In the data rows, the value 128 means zero.
Here are some points:
[102 140 185 174 115 202 135 141  93 152  71 183 172 161 133 143]
[140  91  67 122 132 106 160 126 128 146 224  62  48  91 153 134]
[111 135 114 198 114 117 156 224  60 169 158 146 205 140 110 102]
[131 104 170  92 175  80 132 110 142  46 100 179 113  63  82 105]
[107 161 118 104 128 142 112 138 159 100 107  96 100 120 119 170]
[139 130 125  91 128 111 134 129 132 109 138 106  76  77 103 158]
[118 137 175  73 132 172 105  74 152  71 120 175 186 101 131 119]
[112 155 194 158 110 196 128 132  61 150  56 208 180 187 143  61]
[187 138  91  80 112 170 103  74 211 163 176  79  33  96 154 208]
[129  80 123 112 125 109  95  96 163 138 157  87 141 120 111 102]
[141 120 157  60 165 159  99  60 207  90 143 123  33 122 161 166]
[143 155 138 107 157  77 152 106 168  75  93 126  80  96 109 118]
[192 153  95  62 109 211 125  96 165 183 126 135  55 159 135 199]
[178 169 160  93 148 162 114  19 206 130  95 125  25  88 177 183]
[122 141 163  85 140 184 145  78 111 114  46 165 165 137  73 150]
[100  95 195 111 186  43  90  90 141  50  77 147 174  89 101  26]
[151 125 176 112  94 160 124 114  82 125 114 172 134 170 129 140]
[112 159  51 202  60 187 140 209  94 218 123 110 167 180 189 180]
[128 162 103 126 123 171 130 141 131 131 120 175 147 195 131 118]
[ 82 129 177 117 160 105 146 157 108  79  56 205 132 117 106 125]
[ 96  95 148 119 139  43 127 135  95 100  99 115 149 106 124 113]
[140 128 142 137 147 162 123 158 133 139 111 182 127 156 173 110]
Then 16 other points, each followed by its number:
[137 146  83 147 105 190 131 177  82 143 131 124 141 149 141 142] 0
[173 132 160  83 140 182  96  51 204 164 123  86  73  89 143 159] 1
[ 76  57 119 209 120  11 150 213  61 133 216  97 253  55  72 151] 2
[126 108 175  80 162  69 122  92 167  87  68 161 111 120  63 140] 3
[ 93 105 198 145 149 162 127 146 133 132  62 212 203 137 131 119] 4
[ 91 122  90 172 121  97 154 150 123 166 181  91 141 109 105 105] 5
[ 73  92 123 213  94 138 141 198  77 153 149 165 227 174 162  95] 6
[183 182 151  57 174 209 117  27 198 123  87 120  52 155 143 116] 7
[188 164 109  98 150 126 133  40 155 114 119 103  40 111  79 155] 8
[171  92 125 132 134  87 134  92 135 138 174 115 128 119 123 117] 9
[105 148  69 120 128 155 151 230  93 157 130  92 157 122  93 191] 10
[101 170 129 131 156 110 133 142 130 104  95 155 196 159  63 114] 11
[100 150 103 174 113 110 150 186 121 137 161 124 132 171 150  87] 12
[108 114 163 177 115 145 109 149 118 190 135 139 146 152 160  93] 13
[188 115  97  71 114 146 103  78 151 156 127  95  60 115 127 174] 14
[178 163 129 124 151 142 144  53 169 162 143  93  24 117 170 136] 15
Which of these numbered points is nearest to each point below, looking only along the 2 directions in which the first points spread most? Its number follows each.
[105 116 120 163 154 120 155 212  83 117 137 152 181 115 138  95] > 2
[ 88  95  64 171  83 115 136 156 106 163 185  64 203  88 140 128] > 10
[114 117 208  58 152 139 106  97 188  47 102 175 140  62 103 106] > 3
[156 190 105 109 109 165 106  78 167 140  75 102  66 171 176 108] > 14
[181 110 108 111 129 106 103  93 196 107 198  29  73 113 173 171] > 1
[166 101  31 223 114  70 147 223  61 164 228 102 163 144 121 150] > 0
[102 101  72 255  93  50 161 255   0 196 167 151 215 156 110 107] > 6
[144 114 116 165 117  68 107 125 138 121 182 118  92 123 158  97] > 9
[185  94 119  85 146 110  83  75 182 171 150  75  72 137 146 181] > 15
[113 115 117 146 176  89 163 161 137 109 133 118  92  91  91 104] > 9
[127 147 119 191 108 139 107 255  43 155  99 172 178 197 183 127] > 6
[ 61 140 106 120  85 195 124 141 121 160 130 118 167 177 141 161] > 10
[165 174 105 109 132 142 161  86 168 144 128  98   0 124 138 170] > 15
[122  98  84 196 104 154 137 215  89 180 172 117 207 181 168 141] > 0
[ 81  75 165 145 118 127 103 177 121  83 117 148 161 151 127 162] > 11
[167 148 176  63 193  86 132  77 171  51  84 128  64  90  99 103] > 3
[101 139  86 223  85  24 169 239  16 144 125 177 208 177 169  90] > 6
[ 77 118  89 188 109  54 168 247  42 128 144 153 201 150 106 141] > 6
[139 142  67  98 121 193 146 170 154 172  96  92  81 105 125 169] > 14
[140 139 102 126 124  65 141 120 117 100 156 123 175 154 109  48] > 11
